Every row has a hidden score. In each pair, how much higher is the second row's than the first's? 8 means about the same, 16 much higher and 0 much lower.
[1.02 1.02 -1.43 1.43 1.22 -1.63 1.22 -1.43]
[0.41 0.81 -1.22 0.81 0.00 -0.81 0.81 0.00] -> 4
[0.20 1.22 -1.22 1.22 -0.20 -1.02 1.02 -0.81]
[-1.43 -0.20 0.81 -0.41 1.43 -0.41 -0.61 -0.41] -> 14
[0.41 1.43 -1.02 0.61 0.00 -0.41 0.81 -1.22]
[-0.41 0.61 -0.61 0.20 0.41 -0.41 0.00 1.43] -> 12
[-1.43 1.22 -0.41 -1.43 1.22 -1.02 0.81 -0.41]
[1.02 1.22 -0.81 -0.41 1.22 -1.22 1.43 -0.81] -> 8
[-1.22 -0.41 0.20 -0.81 0.61 0.00 -0.20 -0.61]
[1.22 0.20 -0.20 0.20 -0.20 1.22 0.81 1.43] -> 5
[-0.81 -1.22 1.22 0.61 -0.61 1.43 -1.02 -1.63]
[0.41 0.41 -1.63 1.02 0.00 -0.41 1.22 0.20] -> 9
[0.61 1.02 -1.63 1.63 0.81 -1.43 1.02 -1.02]
[-0.81 0.41 0.20 -1.22 0.81 -0.61 -0.20 -1.22] -> 4
[0.41 -1.22 1.43 -0.81 -0.41 1.22 -1.02 -0.41]
[0.20 1.63 -1.02 0.00 1.63 -1.63 1.02 1.02] -> 16
[0.00 -1.63 1.63 -1.02 -1.22 -0.41 -1.22 0.81]
[1.22 0.00 -1.22 1.63 0.61 -1.22 1.02 0.20] -> 14
[-1.63 -1.02 1.22 -1.63 -0.81 0.61 -0.61 1.63]
[-1.63 -0.41 -0.81 -1.22 1.43 -1.02 0.20 -0.41] -> 14
[0.81 0.61 -1.02 1.63 1.02 -1.43 0.61 -1.22]
[-0.41 1.63 0.41 -0.61 -1.43 1.63 -0.20 1.43] -> 0
[-0.61 -0.41 -0.20 0.00 0.61 0.41 -0.20 0.81]
[-1.22 -0.61 0.61 -0.20 -0.20 0.41 -0.61 -1.43] -> 4
[0.41 0.81 -1.63 1.43 1.22 -1.22 0.61 -1.22]
[-0.41 1.22 -1.02 1.22 0.81 -1.02 0.20 -1.02] -> 8
[1.43 -0.61 -1.22 1.22 0.81 -1.63 1.63 -1.63]
[-1.22 -0.41 0.20 0.00 0.00 0.41 -0.81 -0.41] -> 8
[1.63 -0.20 -1.43 0.00 1.02 -1.22 1.63 1.02]
[-0.61 0.81 1.22 0.20 -1.43 1.63 -0.41 1.02] -> 4
[1.63 -0.61 -0.41 0.61 -0.41 1.63 1.02 0.61]
[-0.81 -1.02 1.02 0.81 -0.61 1.22 -1.02 0.61] -> 14
[-0.20 0.00 0.41 0.41 -0.20 0.00 -0.41 0.00]
[-1.02 -1.22 1.22 -1.43 -0.81 1.02 -0.81 1.43] -> 2
[1.63 -0.81 1.22 1.02 -1.43 0.61 -1.63 -1.63]
[0.61 0.81 -0.61 0.41 0.00 0.00 -0.41 1.22] -> 12
[1.22 -1.43 1.43 1.63 -1.02 1.43 -1.43 -1.02]
[1.02 -0.20 -0.41 0.81 0.20 0.20 1.43 0.81] -> 6
[-1.63 -1.43 1.43 -1.63 -1.22 0.20 -0.61 1.63]
[-1.02 0.81 -0.81 -0.20 1.63 -1.22 0.00 -1.22] -> 16
[0.00 -1.63 1.63 -1.02 -0.81 0.41 -1.43 1.43]
[-0.20 0.81 0.20 -1.02 0.20 -0.81 0.20 0.41] -> 9
[-1.22 1.63 -0.20 -1.43 1.63 -1.22 0.81 0.41]
[-0.61 0.81 0.61 0.41 -1.63 1.63 -0.61 -0.61] -> 0
[-1.63 0.81 0.41 -1.63 -1.02 0.81 0.41 1.63]
[0.41 0.20 0.00 0.41 0.00 0.00 0.20 0.61] -> 16
[0.61 1.02 -1.43 1.43 1.02 -1.63 1.02 -1.43]
[-0.41 0.00 0.00 0.41 -0.41 0.41 -0.61 1.02] -> 4
[-1.02 0.00 1.02 -1.22 1.02 0.00 -0.20 1.22]
[1.63 -0.20 -1.02 -0.20 1.02 -0.81 1.63 0.00] -> 4
[-0.61 0.41 0.00 0.00 -0.20 0.00 -0.41 0.00]
[-1.63 0.00 0.81 -1.63 -0.61 1.02 0.20 1.63] -> 2
[1.63 0.20 -0.20 0.20 -0.81 1.22 1.22 1.63]
[-0.41 -1.63 0.61 0.81 -0.61 1.22 -1.22 -1.43] -> 12
[-1.22 0.20 0.41 -0.61 1.02 -0.20 -0.41 -0.41]
[1.02 -1.43 1.63 -1.02 -0.41 1.02 -1.43 0.00] -> 3
[-0.81 1.43 -0.61 -0.61 1.43 -1.63 0.41 -0.81]
[1.02 0.61 -1.22 0.81 1.22 -1.63 1.63 -0.81] -> 6
[-0.41 -0.41 0.00 0.41 -0.20 0.61 -0.81 1.02]
[-0.81 1.43 -0.81 -1.43 -0.41 0.20 0.61 0.61] -> 1
[0.00 1.43 -1.22 -0.41 1.63 -1.63 1.02 0.00]
[1.43 0.41 -1.22 0.81 1.22 -1.63 1.63 -0.61] -> 6
[0.61 1.22 -0.81 -0.61 1.22 -1.02 1.43 0.41]
[0.00 -0.41 -0.20 0.61 0.41 0.41 0.00 0.81] -> 9
[-0.61 0.20 0.20 -1.02 0.81 -0.61 0.00 0.00]
[0.20 0.61 0.00 0.00 -0.20 0.61 0.20 -0.61] -> 4
[-1.22 -0.81 0.41 0.61 -0.41 1.02 -0.81 -0.81]
[-1.63 -0.81 -0.20 -1.43 1.43 -0.20 0.00 0.20] -> 10
[-1.43 -0.81 0.41 -0.20 0.81 0.81 -0.81 -1.43]
[-0.20 1.22 -1.43 0.81 1.43 -1.43 0.41 -1.63] -> 13
[-1.02 0.00 0.61 -1.02 1.22 0.00 -0.20 -0.20]
[1.22 0.00 -1.22 1.43 0.00 -0.61 1.63 0.00] -> 4
[-0.20 1.43 -1.63 0.41 1.43 -1.43 0.41 -0.41]
[0.00 -1.63 1.63 -1.02 -1.02 -0.20 -1.22 1.43] -> 0
[-0.81 0.81 -1.43 -0.61 1.22 -1.02 0.00 -0.20]
[1.02 -1.43 1.22 1.43 -1.22 1.02 -1.43 -0.61] -> 4
[1.43 -0.41 -1.63 1.63 0.20 -0.41 1.63 -0.61]
[0.41 -0.20 -0.41 -0.81 0.81 -0.20 0.61 -0.20] -> 8
[-0.81 0.61 0.20 0.61 -1.43 1.43 -0.81 1.02]
[0.00 -1.63 1.63 -0.81 -1.02 0.20 -1.02 0.00] -> 7
[0.20 1.02 -1.22 0.81 0.61 -0.81 0.61 -1.02]
[-1.43 -0.41 0.00 -1.63 -1.02 0.61 -0.20 0.81] -> 0
[0.81 -1.22 1.63 -1.63 -0.41 0.81 -1.22 -1.22]
[0.20 -1.02 0.61 1.22 -1.63 -0.20 -1.63 -0.20] -> 13
[-0.41 0.00 0.00 0.20 0.41 0.00 -0.61 0.81]
[1.63 -1.02 1.22 0.81 -1.43 0.20 -1.63 -1.63] -> 3
[-0.20 1.02 0.00 0.00 0.61 -0.61 0.00 1.02]
[-0.61 -0.81 1.02 1.22 -1.63 0.41 -1.63 -1.22] -> 3
[1.02 -0.61 -0.81 0.61 0.61 0.20 1.43 0.20]
[1.43 -0.61 -0.81 0.20 0.20 -0.61 1.02 1.43] -> 9
[-0.20 -1.63 1.43 -1.22 -1.22 -0.20 -1.02 0.41]
[0.20 -0.81 0.81 1.02 -1.63 0.20 -1.63 -1.02] -> 12
[0.81 0.41 -1.22 1.63 1.02 -1.43 0.61 -1.22]
[-0.81 1.22 -0.61 -1.22 1.63 -1.43 0.81 0.00] -> 6
[-1.43 -0.81 0.81 1.02 -1.63 0.61 -1.02 0.61]
[-1.63 -0.61 0.81 -1.63 -1.22 0.81 -0.20 1.63] -> 2
[-1.63 0.81 -1.02 -0.81 1.63 -1.22 0.20 -1.02]
[-0.61 1.63 -1.02 -0.81 1.63 -1.63 0.61 -0.20] -> 9
[-0.81 0.41 -1.02 -0.61 0.41 -0.61 0.00 -0.81]
[0.41 -1.63 1.63 -1.63 -0.61 -0.61 -1.43 0.81] -> 7
[0.81 -1.22 1.02 1.22 -1.22 1.02 -1.43 -1.43]
[-0.20 -1.43 1.02 1.22 -0.41 1.43 -1.02 -1.63] -> 9
[-0.81 1.02 0.20 -0.81 0.81 -0.61 -0.41 -1.22]
[-0.61 1.02 -1.22 -0.20 0.41 -0.81 0.20 0.20] -> 7
